The rows of T fall into a few groups and each row is roughly a mix of its group's hidden directions.
T (74 x 10):
[[-15.5 -10.8 -26.8  -1.8  16.8  23.7  11.2 -19.6  52.3   7.0]
 [-10.3  35.4  -4.2 -12.9 -18.7 -27.2   8.5  33.5  30.0  22.1]
 [ 25.4  18.7  -0.5 -11.8 -33.1  43.4  -6.9  31.5   3.9   6.9]
 [ 10.7  20.4  -2.8   5.1  19.9  14.0  20.9 -26.9 -18.2  50.7]
 [ 39.9   8.5  13.1 -10.2  26.0   1.9   4.2 -19.0   3.7 -47.0]
 [ -6.0   9.2 -25.5   6.5  37.7  23.4  25.4  27.2  16.4  27.9]
 [  6.4  39.1  27.9  -6.8 -30.3  12.9   2.2  17.4  -0.3 -37.8]
 [ 26.8   1.4  26.7  12.6  27.9   2.7  21.5  27.8 -15.0  37.2]
 [ -5.4   9.4  33.8  -1.8 -32.1 -39.7  -7.4  24.0   7.3  25.7]
 [ 22.0   2.5 -32.8 -17.4  -5.3 -10.0  52.0 -16.8   8.4  12.6]
 [ -8.7 -38.8  -7.8  10.3  43.5  -8.6  14.7 -17.4  30.4  -7.6]
 [-46.9 -42.0   5.5  23.0  -4.8   1.4 -21.5  -5.1   0.0  13.7]
 [-14.4  39.1  22.0 -11.3 -19.8   2.1  38.5 -23.5  -2.7  20.9]
 [ 21.5 -22.7  14.5 -11.4   7.2  -0.8  45.8  27.4  30.8   7.7]
 [-29.3 -14.8 -36.9   3.2 -25.9 -14.7  12.0   6.9 -10.5  39.8]
 [ 27.0 -29.9  -7.8 -12.1  -0.6   1.4  14.7  46.4  31.9   0.7]
 [ 14.9  26.8 -19.0 -36.1   6.9   7.3  41.2   8.7  26.3   7.0]
 [ 20.2  47.5  -4.6 -27.0 -22.1 -24.2  11.4  14.3  18.9  -6.4]
 [ -5.0 -23.6 -42.7  -1.8 -23.9 -26.1  32.9  -7.1  -8.1  19.0]
 [ 28.6  -7.0  48.8  13.2   0.8  -3.1   3.8  -1.9   3.7 -41.9]
 [ -2.1 -33.9   1.9  -6.2  -6.9 -16.9  -6.6  23.0  37.5 -41.3]
 [  3.9   2.4   9.2   9.8  -6.8 -27.7 -35.3   8.6 -51.7 -14.6]
 [ -2.7  21.4 -45.7  -1.4  31.4  25.6  20.2  13.9  20.4   1.2]
 [  1.6  10.9   1.6  -1.4 -36.7 -12.4  -5.2   6.6 -27.0 -52.9]
 [  1.5  12.6  10.7 -10.4 -30.5 -42.7  -3.2  31.0 -33.1   3.0]
 [ 39.8  -4.4  17.5  -4.0  -5.8  48.1   9.5  28.6   6.0   0.1]
 [ 23.1 -14.2  11.5 -37.3 -14.6   6.1  16.6 -41.1 -10.3 -25.4]
 [ 28.6  24.0   1.9  -1.8  30.5   7.5  31.8  30.5   2.1  29.7]
 [-29.4  -0.1 -39.0  -7.9  16.3   6.1 -17.8   0.5   0.5  46.3]
 [ 15.4  30.3  20.4  29.0   0.0 -26.8 -20.6  36.9 -10.0  14.0]
 [ -0.2 -41.1 -35.7 -13.3  -2.8 -25.7  14.1   5.6  29.5 -17.3]
 [-15.3 -16.6 -32.6  -7.9 -41.0 -20.4  30.9  16.4  12.3  10.5]
 [-21.9   2.0 -43.1  -7.2   4.4   2.9   4.6  -3.8  -1.9  52.5]
 [ 34.7  21.8  28.9 -33.0 -20.4 -23.4  23.6   4.8   2.2   8.0]
 [  5.4  27.7   0.1  -7.3 -38.4 -27.4 -27.6 -10.7   1.3 -35.6]
 [  8.5  26.0  27.0  18.8  -9.2 -32.7 -11.1  38.1  -2.5  25.5]
 [ 15.9 -15.7  -3.7   9.1  26.8  -1.1  28.9 -26.4   0.0  48.7]
 [ 14.7 -19.7  29.6  -8.3  19.4   6.4  35.2  13.3  -5.8  42.5]
 [-33.2  29.2  -4.7   9.0   3.0   7.7  -7.0 -54.4  -7.5   5.2]
 [ 20.4  44.3 -19.7 -33.4 -14.0  -8.7  16.7  -0.5  20.7 -18.7]
 [ -9.7  27.0   7.2   3.8 -22.9 -21.4 -28.8  -4.8 -49.7  -4.5]
 [ 20.4  27.0 -25.5 -39.4  -5.5   7.6  24.7 -16.4  16.2 -25.4]
 [ -8.0 -44.3  -0.8   6.2  12.1  27.1  -6.9 -37.8 -19.8 -20.1]
 [ 17.6 -31.9   9.2  18.3  -6.8 -28.8  -1.0 -15.8 -29.7 -38.3]
 [-14.3   2.9 -29.6  -7.1 -24.9 -39.5 -34.3  22.8 -13.1  -4.5]
 [  3.7 -42.1  -1.2  -1.7  26.0 -31.2  26.8  17.5  27.1  -3.7]
 [ 24.2 -26.9  48.5  23.6  -1.7 -13.1   8.9  -5.6  -3.8 -26.5]
 [  5.1 -24.2 -31.8   3.2  -2.2 -17.1 -45.9  30.1  -3.1 -16.3]
 [ 14.8   8.0  22.8  20.2  17.7  44.6 -14.7 -27.2 -25.8  -9.3]
 [ 29.8  16.3   9.7   1.6 -19.2  43.3 -26.8  20.2 -24.0  -3.9]
 [ 15.0 -24.6 -31.5 -22.5  31.1 -10.9   3.9  -7.7  35.2 -22.3]
 [ -1.2  11.8 -35.2   6.7  41.8  29.5  21.7  19.1  13.6  12.4]
 [ -3.2  36.0  15.2 -19.5 -28.7  14.6  39.6  -2.6  12.2  23.3]
 [  4.2 -31.5  -5.7  -8.7   4.3  25.2  -1.4 -44.9 -18.3 -33.0]
 [ 25.6   8.0  -0.8  -8.5 -15.2  58.2   2.7  18.6  20.1   7.2]
 [-33.8  -4.5 -23.9   9.6  -9.4   0.1  -7.3   2.5 -17.3  54.3]
 [ 20.5  30.6  16.0  -8.6 -12.6   5.1  -3.0  -1.4 -13.4 -56.2]
 [-20.8 -33.4 -26.1  11.4  31.4 -32.6 -17.8 -13.4  12.6 -12.5]
 [  5.2  31.1  16.9 -21.6 -39.0 -10.3  28.8  23.6  -8.6  19.4]
 [ 21.5 -32.4 -12.8  13.6   8.9 -21.7  35.4 -29.4 -14.1  22.2]
 [-31.5 -29.3   7.9  19.0 -28.9  -9.6   2.0  22.7   7.1  38.0]
 [-10.9 -16.9 -36.2 -18.8  17.7  36.8  18.4 -27.0  11.0 -17.3]
 [-12.0   9.5  -4.5  50.4  13.1  -6.4 -37.0  26.2 -12.0   2.2]
 [-31.9 -10.5  26.0  21.6 -40.3  -2.0  -8.5  30.4  -2.9  17.7]
 [-10.8  -2.9 -12.8  11.6  26.9  41.2  -3.2 -40.5  26.7  -0.9]
 [ -2.7 -29.8 -32.2   3.6  34.1 -11.1  -0.4 -23.7  -3.4  37.6]
 [ -4.6 -11.0 -25.2  11.5  20.1 -10.4 -19.8 -29.5 -47.5  16.7]
 [-10.0  20.4  15.7  -4.9 -16.0   7.3 -35.1  21.6  -4.7 -49.0]
 [ 32.2 -22.0 -13.4  -8.8  -8.4  23.5  -6.7  48.0  21.3  -3.2]
 [-51.9  -1.4 -20.6  -2.0 -24.8 -13.3 -12.5  10.0  31.4   7.8]
 [ 20.1  14.0   7.8  -8.0  53.8  18.6 -26.0 -18.8   5.4 -13.9]
 [-37.0 -25.9 -17.3  -4.7 -14.9  -9.2 -25.3  34.0  27.3  -3.1]
 [  1.6   5.8  22.0   2.2  18.6  32.2  42.0 -31.2  21.6  10.3]
 [ 18.9  -6.2  17.8  13.0  44.1  11.0   6.6 -27.1  -2.6  38.5]]

One row of each group comes first, with its name. Which group is each row after those in?
[ 29.3  11.0   5.6 -18.1 -31.4  30.3  11.5  40.7   8.9  10.3]
(127)
[-20.8 -19.4  27.0  25.3 -43.8 -11.7  11.3  22.2  -3.9  18.8]
(67)
[  7.8  10.3  -6.1 -38.6   4.1   6.1  47.1   8.0  24.9  23.8]
(105)

[-24.1  37.2  -0.2  -9.4 -32.0 -35.1  -4.1  -7.8 -26.8  10.6]
(127)
[ 31.1 -12.1  25.6  10.7 -15.8 -19.0  20.7 -10.8 -15.1 -44.2]
(67)
[-32.4 -12.1 -33.3  -4.9 -20.1  -7.6  11.1  17.2  15.5  42.0]
(67)
[ 15.8  37.5 -15.8 -40.3 -16.3  -8.8  24.9   1.8  25.7  -7.9]
(105)
[ 18.8  19.1  32.9   8.6 -29.5 -35.7 -27.7   4.4 -16.5 -12.1]
(105)
[ -2.0   8.6  25.1  20.4  11.9  -9.1 -21.3 -25.4 -50.9 -13.5]
(127)
